In the rows, 128 means zero.
One turn moves every row onto another: examples first, then more rows asked
q696: [100 146 112 140 171 122 111 142 138 131 134 113 121 107 113 156 104 128
 113 111 110  87 127  88 150 115 118 107 123]
q785: [111 118 124 133 159 133 126 146 118 139 113 104 124 114 118 127 111 134
 126 125 121 102 159  88 126 101 135 100 156]
q844: [141 143 113 154 156 142 132 124 133 118 127 156 121 125 147 117 121 126
 137 143 116 149  82 127 162 112 144 128 124]
q764: [149 145 116 139 146 150 130 122 127 126 126 118 141 113 159 115 124 152
 140 122 132 142  95 133 151 105 152 129 108]
q744: [ 91 122 146 137 145 112 130 117 121 142 102 137 142 130 121 171 107  76
 106 128 107 113 147 126 128 106 116 133 146]
q22: [132 149 153 142 145 124 132 108 127 126 104 138 137 111 147 149 123 112
 147 151 142 142  99 148 144 119 128 138  97]
q411: [ 91 119 144 137 140 132 124 102 125 150 116  94 157 121 127 165 109 104
  91 109 118 110 153 136 120 103 128 142 127]
q35: [141 155 125 135 154 126 132 133 127 127 107 137 121 129 155 144 129 152
 135 135 121 144  87 127 155 114 145 131 105]
q968: [143 153 131 138 153 126 130 126 130 128 105 129 114 128 157 142 130 151
 133 140 120 140  87 124 155 115 143 134 103]
q489: [140 143 112 151 153 144 136 125 135 120 126 155 126 123 142 114 118 124
 140 144 117 150  86 130 162 111 147 126 120]
q160: [133 147 158 143 145 122 130 107 125 126 103 135 137 114 152 149 124 115
 143 150 143 141  98 149 142 117 125 143 102]
q300: [128 130 143 147 140 146 133 110 126 135 119 121 157 127 148 131 125 122
 138 138 157 156 102 160 141 109 144 154 110]
q629: [ 95 117 108 146 166 140 119 143 110 143 135 108 129 121 114 152 106 128
 113 110  99 128 135  98 150 103 143 119 175]
q336: [127 135 131 154 133 142 120 100 134 125 124 144 137 130 141 142 122  91
 141 132 143 151  83 144 161 124 146 140 110]
q749: [ 88 131 139 133 152 133 108 111 129 138 128  90 147 122 128 175 105 118
 111 102 121  96 142 141 125 112 113 155 135]
q222: [ 97 123  97 141 169 152 111 138 126 141 144 107 134 134 128 143 109 126
 120 102  99 115 132 109 155 101 131 140 175]
q46: [ 88 121 152 131 144 108 124 140 121 148 105 126 139 136 103 159  88  87
 124 125 125 109 135 122 140 103 109 143 149]
q608: [ 85 125 142 136 143 128 111 118 125 149 133  86 156 115 109 166  89 109
 107  99 128 105 130 134 138 105 118 148 129]
q653: [ 90 111 150 134 138 116 125 130 109 138 105 127 134 131 107 160  93  88
 121 124 118 117 144 125 124 106 123 129 165]
q209: [ 89 122 141 132 152 118 118 131 124 137 109 135 131 147 119 164 101  85
 130 125 114 107 140 129 135 109 107 149 167]
q569: [ 94 117 132 146 139 135 115 119 142 129 136 122 148 119  98 128  87  77
 118 113 140  90 138 124 131 109 115 123 133]
q553: [ 81 119 142 141 143 129 113 111 115 138 128  94 145 115 111 177  94 112
  99 103 116 113 137 137 122 113 131 136 141]
q897: [ 97 133 110 146 167 132 111 131 129 123 134 113 116 108 113 160 112 130
 106 112 106  96 136  91 135 122 135  97 136]
q94: [102 120  93 150 168 149 126 132 126 145 138 120 137 125 126 137 119 116
 100 112  91 124 140  94 153  98 144 117 162]
q883: [102 145 105 140 172 132 106 131 144 118 134 126 114 120 126 156 115 121
 118 112 103  79 135  97 139 121 115 113 139]
q685: [ 96 124 102 143 166 138 116 150 123 150 141 111 134 127 109 142  98 120
 118 106 104 120 122  94 169  98 133 129 164]
q384: [150 143 120 143 144 152 128 115 127 129 127 114 138 111 161 111 124 147
 141 127 129 143  95 130 155 103 150 132 114]
q19: [107 141 108 140 167 124 121 131 133 134 118 126 118 118 131 159 127 118
 101 117  93  98 142  82 143 113 131  99 132]
q565: [149 146 118 140 142 150 130 114 127 129 125 113 139 108 157 115 122 146
 143 126 129 144  95 132 156 106 151 130 106]
q122: [131 148 152 141 145 123 130 111 128 124 104 142 142 119 150 151 127 113
 145 145 150 141  99 149 140 120 129 138 100]
q631: [ 98 114 126 142 142 149 112 111 144 125 135 119 146 127 118 123 100  84
 126 113 136  86 152 133 120 109 116 133 149]
q973: [126 136 131 154 137 142 120 104 133 122 127 149 143 133 144 143 125  94
 139 130 149 149  84 149 155 124 143 140 113]
q755: [ 94 110 136 145 132 137 116 110 131 123 128 117 138 117 104 136  94  86
 111 112 134  94 149 126 112 115 131 112 140]
q616: [141 153 128 136 151 127 132 128 130 132 103 132 116 130 151 143 127 147
 136 139 118 145  86 125 158 115 146 134 101]
q33: [130 127 144 152 139 150 130 103 130 135 121 116 150 127 148 125 122 122
 133 140 152 154  98 158 144 109 144 157 111]
q433: [142 144 109 148 153 143 134 130 132 118 127 157 129 127 147 115 122 128
 141 137 121 149  86 129 160 110 147 124 123]
q233: [129 128 143 148 140 148 135 107 130 139 117 117 150 127 142 126 121 123
 137 143 152 157 100 157 145 109 146 155 108]
q248: [ 98 110 129 147 131 142 122 100 133 134 128 126 154 123 119 136 106  65
 105 111 123 105 151 127 125 104 130 123 144]
q379: [117 128 116 131 164 137 134 137 120 150 112  98 140 111 137 130 123 136
 112 120 105 108 163  90 134  90 133 111 146]
q365: [129 135 135 156 134 140 118  99 134 121 124 147 134 132 145 139 123  90
 139 135 143 147  83 144 157 123 142 141 114]
q382: [112 124 121 129 162 132 128 156 128 148 119  97 135 115 114 115 102 136
 129 123 126  97 149  91 141  92 123 116 144]
q677: [115 128 124 123 167 134 126 148 128 141 110 102 128 126 133 126 114 141
 135 125 117  92 161 101 129  96 117 127 157]

q94 -> q411
q629 -> q553
q33 -> q968
Where do these go?
q608 -> q696
q883 -> q631
q22 -> q489
q300 -> q35

